One vector is turned by the same rotation once a tick. Each row is the vector after some number of ticks, and that number follows the row.
The counts run from 0 to 304.
[116 107 148 138 160 126 106 107  60  98 109 109  99 138 121 165 141 145
 113 127  66 133 143 108 141 157 122 130 124  94 145 109  87 149 125 147
 132 161 136 134 150 160  82  79 137  88 127 140  64 162  99 108 145 118
  71 122 116 134 158 130 138 135 140 101 111 146 127 136  97 122 156 103
 116 123 136  85 181  89 137 116  81 117 129 166 156]	214
[100 139 158 149 167 120 111 103  54  81 104 129 119 125 130 170 128 152
 132 113  84 171 116 133 126 206 149 137 167 104 165 100  89 142  97 145
 111 137 136 119 166 193  83  90 118 129 164 123  93 172 102 100 136 137
 110 126 143 118 133 140 141 152 128 111 135 138 133 146 106 140 152 120
  88 110 125 119 133  97 162 124  78 130 147 150 140]	44
[ 84 107 142 135 151 117 111 116  68  97  93 130 109 143 146 163 142 132
 127 145  77 147 115 117 131 188 137 130 158  91 138 110 106 157 121 118
 101 158 139 112 165 154  96  87 102  81 134 114  90 165 129 118 147 150
  66 110 129 134 153 135 133 126 119 131 107 176 132 117 108 135 131 101
  80 139 135  73 153  86 145 130 101 113 145 153 173]	76
[ 74 125 142 143 136 137 128 118  78  75  92 145 106 161 146 185 141 143
 144 127  96 163 119 121 132 194 136 105 143 134 167 118 102 134  82 130
 108 143 130 102 163 189  84 103 134  95 140 122 103 163 107 133 135 143
  85 152 153  99 142 133 135 122 161 142 113 129 158 133 108 180 114 103
 103 122 120  87 132 101 150 113 104 118 135 132 174]	168
[115 146 143 133 156 129 123 127  65  88 115 129 121 124 110 175 152 139
 121 108  74 169 138 101 143 187 161 119 173 126 154 140  87 143  97 142
 131 139 124 127 148 187  88 107 141 143 140 114  80 190  76 108 142 131
  92 162 140 114 148 143 118 140 123 111 143 102 131 141  99 132 147 125
 138 137 131  98 166  66 140 115  90 118 134 138 149]	118
[ 80 119 146 142 144 133 136 121  66  87 114 134 113 162 145 166 155 139
 109 114  90 142 111 124 138 187 127 117 148 149 166 131  62 117 106 152
 126 173 116 108 145 181  82  84 132 107 169 116  78 152  95 136 126 132
  90 138 126 115 150 134 144 148 149 114 101 110 126 162 109 165 134 118
 128 134 102 115 144  94 155 129  78 111 134 156 125]	32
[106 130 158 152 158 114 128 108  79 102 100 120 123 138 136 167 143 148
 109 121  66 153  99 126 150 154 140 111 163 111 135 102  92 147 104 147
 102 170 116 114 163 170  68  84 127 109 162 125  92 186 103 105 144 133
 104 110 124 138 169 130 131 143 105  94 123 135 148 121 130 134 147 136
 102 145 130 122 153  62 159 131  90 112 132 169 151]	204
[109 104 143 128 172 141 127 122  84 122 109 121 122 171 115 173 144 147
  80 109  99 130 124 114 151 173 134 108 157 130 133 111  74 156 115 129
 136 141 137  90 161 158  73  94 131  84 147 128  67 174  97 134 141 130
  94 135 131 128 153 132 149 148 121 110  90 121 127 101  77 139 110 111
 119 142  83  91 153 101 167 125  89 106 113 140 144]	143
[ 81 152 143 122 147 155 149 114  70  89  98 109 135 165 141 168 153 129
 120 133  99 156 130 111 139 198 139 129 176 118 161 139  91 136  88 115
  98 165 126 127 152 192  80  96 125 130 142 137  61 162 112 144 134 137
  79 124 143 123 141 128 146 133 110 146 148 129 132 164 109 142 140 124
  96 131 134  92 135  94 155 137  96 119 124 148 145]	178
[ 81 120 151 123 147 142 145 124  65  85  95 124 115 181 154 175 143 137
 119 132  81 139 144 132 130 180 123  94 125 123 160 119 101 128 107 133
 114 156 129  99 153 168  74 106 116  82 137 116  78 158 104 156 131 151
  66 128 141 121 141 120 127 116 134 151 121 127 135 154  99 155 118  96
 113 127 119  69 148 129 162 119  94 144 131 141 158]	162
[ 93 126 158 139 154 131 110 112  58 122  91 131 104 155 130 193 136 137
  97 129  85 139 136 109 137 192 134 117 132 115 134 144 105 159 128 103
 105 127 145 120 141 149  58 101 121 109 137 119  88 156 110 113 134 151
  62 105 143 136 136 163 127 134 125 129 122 133 146 150 102 166 137  80
  84 140 112  97 141  88 143 145  77 100 146 140 148]	233
[ 96 112 152 117 174 138 123 130  82 111 107 116 137 179 123 174 150 153
 100 118  80 156 128 130 150 176 140 105 155 140 135 110  79 161 120 135
 110 144 127  82 159 157  83 108 137  84 154 118  77 177 101 141 132 145
  97 139 132 136 159 124 142 153  92 107 107 134 120 117  92 135 119 116
 122 140  96  73 164 101 168 125  92 113 123 138 151]	145
[124 131 140 126 162 157 145 121  82 108  80 104 123 155 125 173 151 150
  92 128  80 142 141 102 145 169 126 116 162  86 130 121 106 161 104 112
 131 138 156 125 165 171  57  99 123 106 125 132  47 179 123 123 139 132
  96 129 134 142 143 108 142 132 113 129 131 136 133 116  79 114 143 117
  97 129 127  74 153  88 149 123  93 132 107 133 159]	288
[128 129 141 139 169 117 151 121  68 112  91 122 114 141 135 173 147 146
  82 126  69 155 128 109 142 162 143 107 155 114 116 130 103 146 131 149
 132 149 134 129 153 166  49  88 100 130 176  90  76 196  92 128 136 126
  81 121 128 132 138 119 124 135 104 105 129 125 123 130 101 108 139 120
 114 146 111  87 151  92 147 146  85 124 133 151 137]	128
[ 73 120 145 136 140 140 125 120  77  73  93 138 110 165 148 187 150 144
 146 132  88 167 120 126 133 185 132 102 139 141 165 119 111 132  90 137
 104 156 123 107 154 183  86  98 137  97 145 120  98 167 107 143 128 146
  86 156 142 100 145 122 134 127 151 137 115 139 152 144 107 174 116 102
 110 127 122  73 144 109 148 111 106 117 140 135 173]	167
[ 86 132 131 150 140 111 148 126  66  78 115 144 104 128 149 144 142 114
 128 123  74 145 107 116 129 193 138 121 184 115 162 116  78 122  96 138
 121 176 117 116 166 185  82  84  91 114 151 101  80 159 102 114 164 138
  74 117 135 127 147 119 124 121 146 134 126 115 131 124 113 137 136 133
 118 138 148 112 136  83 152 120  97 143 130 161 143]	189
[107 102 142 152 155 113 102 119  77 111 106 131  90 161 118 160 128 135
  98 117  74 148 133 109 155 173 120 104 131 117 129 108  88 158 123 141
 120 154 124 103 145 151  71  85 116  75 128 123  86 176 107 122 153 121
  72 124 114 132 166 122 107 140 151  92 102 139 139 116  88 131 133  99
 121 130 125  94 175  96 141 126  90 115 127 160 163]	219
[100 134 141 141 152 125 139 119  82  94 118 135 106 128 126 150 136 126
 113 114  75 172 146 101 146 196 172 112 163 137 142 134  70 147  92 129
 129 146 120 105 153 193  85 109 106 106 133 106  94 196  91 129 152 137
  79 151 144 111 154 128 106 136 142 115 143  90 139 132 105 142 137 125
 134 137 121 115 156  76 146 135  96 138 122 146 162]	114
[ 79 127 145 159 130 134 127 118  80  81  96 155 112 161 140 197 139 140
 126 121 114 150 105 112 136 199 123 103 152 124 161 123 107 133  81 131
 112 148 129 111 149 190  71  83 143 110 142 140  91 175 103 129 138 120
  96 147 141  95 149 131 129 137 162 140 111 129 164 130  93 172 113 106
  99 142 117 100 134  94 149 120 113  96 132 133 158]	170
[109 104 140 130 170 140 125 122  86 116 105 127 118 164 121 170 147 149
  85 110  89 127 124 115 149 170 136 112 165 131 138 109  66 150 112 127
 138 135 143  90 166 151  79  97 128  74 147 121  75 161 100 125 147 138
  89 132 142 130 150 136 159 144 131 116  90 121 125 107  83 153 113 107
 115 139  81  91 152  97 168 128  86 111 122 139 141]	142
[114 140 139 114 154 151 147 109  79  99  97 109 136 159 130 167 148 144
  92 129  64 147 145 108 152 170 130 114 182  95 139 121  88 154  99 111
 127 142 143 117 163 166  76 106 131  98 142 129  61 172 127 128 139 140
 103 126 144 149 149 129 144 135  95 133 145 123 128 120  97 132 154 122
  99 141 127  74 159  75 167 129  88 142 120 130 158]	286
[ 80 135 153 125 155 136 151 142  78  82 100 123 107 168 139 176 162 128
 111 127  64 120 116 117 145 170 123 102 151 149 159 143  77 123 108 120
 131 155 129 101 159 154  68 111 126  81 134 114  63 148 101 124 131 153
  92 137 125 141 148 134 136 124 136 132 107 113 136 132 104 164 137 108
 129 145 126  81 166  79 145 110  92 137 113 130 154]	302
[105 132 157 156 167 123 117 105  54  94 108 139 113 123 123 169 121 145
 115 110  93 153 112 130 128 200 141 132 163 102 165  96  90 140  99 137
 116 132 146 130 165 191  71  82 115 124 154 128  82 168  98  97 145 131
 109 117 146 117 131 139 142 152 138 114 127 125 136 140  94 131 146 119
  86 107 117 125 124 102 162 127  81 131 138 148 131]	45
[ 97 124 155 130 137 148 138 102  53  78 111 112 115 115 145 165 143 133
 118 139  84 138 148 102 120 187 157 132 122  95 157 138  87 133 104 129
 127 157 137 138 150 198  96  90 135 110 133 131  73 170 102 124 129 150
  69 136 142 118 138 144 130 125 134 148 139 123 140 178 120 148 161 107
 119 137 129 111 157  80 137 141  85 122 143 161 155]	103
[ 99 111 154 143 129 139 129 119  72 114  95 126 111 150 147 185 135 135
 107 118 103 146 108 119 140 192 142 105 135 108 126 135 104 158  99 116
  90 155 126 105 151 178  66  92 123 104 132 134  97 186 113 113 128 161
  70 126 138 127 162 128 107 139 138 135 118 125 178 132 107 157 121  97
 109 154 119 149 134  68 156 133  96  86 128 149 167]	94
[ 96 135 136 152 150 121 158 127  73  86 113 132 102 126 135 158 143 114
 115 112  88 121 107 112 140 180 136 112 181 113 160 122  81 123  91 142
 132 170 127 115 164 186  70  80 101 121 131 120  61 156  86 109 169 127
  76 123 130 117 149 115 126 123 151 136 119  97 141 119  96 120 117 131
 128 134 142 121 138  81 152 113 100 136 114 157 134]	191
[102 127 132 151 166 102 107 105  76  91  99 140 104 149 126 180 139 145
 144 114  64 169 120 119 146 159 136 108 168 129 159  95 106 140 102 157
 105 153 118 111 164 155  79 101 121 106 153 109  98 170  85 113 158 116
  76 133 144 104 152 135 136 124 136  98 112 137 139 116 109 141 118 115
 111 125 137  62 152 100 149 105  94 117 140 157 167]	59
[100 132 132 146 154 118 153 128  72  84 116 128 107 133 131 162 151 115
 117 115  86 123 110 108 141 174 131 112 178 118 161 125  85 120  96 148
 128 181 120 115 158 182  73  81 112 127 133 120  58 161  78 116 164 125
  74 129 124 118 152 115 129 129 144 128 121 104 140 127  97 120 122 134
 136 141 142 113 149  83 147 105 103 128 115 161 135]	192
[101 139 146 142 164 115 126  98  45  88 119 136 113 146 132 154 125 133
 106 117  67 148 138 127 134 191 125 118 165  99 168  98  83 129 110 142
 118 149 127 121 157 173  77  91 104 116 161 116  77 156  94 115 161 127
  78 100 142 124 133 139 136 134 118 113 137 114 120 148  98 124 148 121
 100 120 133  97 136 114 173 131  84 154 140 158 119]	49
[ 90 124 144 131 142 135 136 135  95  85  97 135 110 167 138 166 152 135
 104 136  71 160 129 104 157 179 131  94 155 137 137 128  91 150 105 122
 134 156 125  96 158 169  86 104 136  73 133 118  80 196 118 148 135 135
  98 153 123 130 165 116 111 128 131 127 119 132 130 115 100 150 137 118
 126 153 123  66 173  83 144 121 114 128 117 133 175]	5
[ 89 123 169 144 127 127 137 119  66  96 101 127 126 145 153 175 135 134
 106 134  96 152 108 119 137 192 139  95 131 111 138 138 108 152 110 132
  96 168 112 105 142 183  75  87 134 114 141 137  96 196 105 124 122 151
  85 121 122 120 167 132  94 142 109 129 129 133 165 149 111 143 135 113
 113 163 129 134 146  70 153 138 104  94 136 153 158]	96
[100 123 143 134 138 156 126 139  71  98  90 133 111 156 123 196 160 143
 101 119  97 132 116 104 146 201 117 126 161 114 143 150  96 150 100  99
 133 133 150 118 155 167  70  92 136 107 137 131  67 154 125 105 119 150
 105 144 134 141 139 135 134 145 144 140 111 127 147 126  83 160 145 100
 100 138 116 102 149  70 138 116  84 105 129 114 148]	13
[104 135 175 148 176 119 137 101  81  96  99 112 112 126 130 166 126 138
  93 127  77 122 110 117 145 156 152 115 150  92 136 104  95 151 109 134
 117 153 132 119 170 177  59  86 120  95 128 139  69 187  99 100 148 130
 108 101 125 138 152 137 135 137 111 111 123 123 152 120 107 118 148 131
  94 137 130 130 145  64 161 134 101 127 108 165 147]	207
[ 90 110 134 132 142 134 134 132  66 119 123 128 131 166 129 165 149 127
 108 111 115 160 128 112 138 208 151 117 166 138 140 142  74 149 110 138
 105 159 116  95 139 179  95  89 131 126 158 118  82 178  87 146 139 140
  55 137 135 109 161 128 123 152 116 122 112 117 125 144  89 137 104 114
 133 155  97 111 142 100 166 138  91  84 137 153 141]	252
[107 120 154 124 159 137 139 126  55  92 111 121 139 116 139 170 149 145
 136 121  92 165 127 130 118 206 174 126 160 104 149 118 101 151  99 134
 105 138 135 111 168 197  95 106 123 137 155 106  96 188  90 112 130 167
  83 144 155 112 140 131 123 141 101 140 130 132 142 141 101 125 120 117
 113 138 121 113 133  86 164 119  91 115 147 137 155]	259
[ 90 121 154 142 163 110 103 118  78 102 111 136  96 163 117 163 128 129
 106 119  58 157 133 118 154 184 133  95 142 136 136 117  79 160 121 127
 108 144 116  89 157 147  79 107 116  64 128 117 101 177 104 122 149 135
  73 125 129 139 166 134 103 136 133  97 121 124 135 119  99 145 143 104
 122 137 124  88 175  87 149 125  95 138 129 150 172]	221
[101 133 159 145 170 126 114 118  63  92 107 122 123 139 121 178 137 155
 135 115 102 175 108 128 135 197 144 133 154 119 161 105 102 147  98 158
 106 147 128 123 158 200  81  84 135 138 161 130  86 185  89 114 127 130
 115 140 128 105 143 118 136 164 126 104 125 143 135 148 100 122 145 131
 102 111 121 113 143 102 152 117  90 115 135 153 141]	42
[130 113 124 129 151 147 162  99  80  93  99 113 118 141 148 160 137 143
 108 118  75 143 151 116 130 150 156 100 143 103 141 101  90 141  90 146
 132 157 138 113 164 184  79 100 106  98 142 112  75 179  89 141 161 135
  62 137 163 109 144 114 140 116 136 138 127 101 144 127 105 131 110 115
 127 133 113  96 137 107 172 128  90 132 118 151 164]	271
[106 104 139 126 161 128 123 120  80 104 110 125 119 158 124 165 150 145
  91 118  71 130 126 117 145 170 140 113 167 133 145 110  64 146 116 131
 141 139 138  93 166 150  90 100 128  69 157 114  83 157 102 121 148 140
  85 131 146 133 149 149 160 141 121 113  86 115 118 111  95 163 123 105
 117 142  90  80 154  89 171 125  80 116 134 136 142]	141
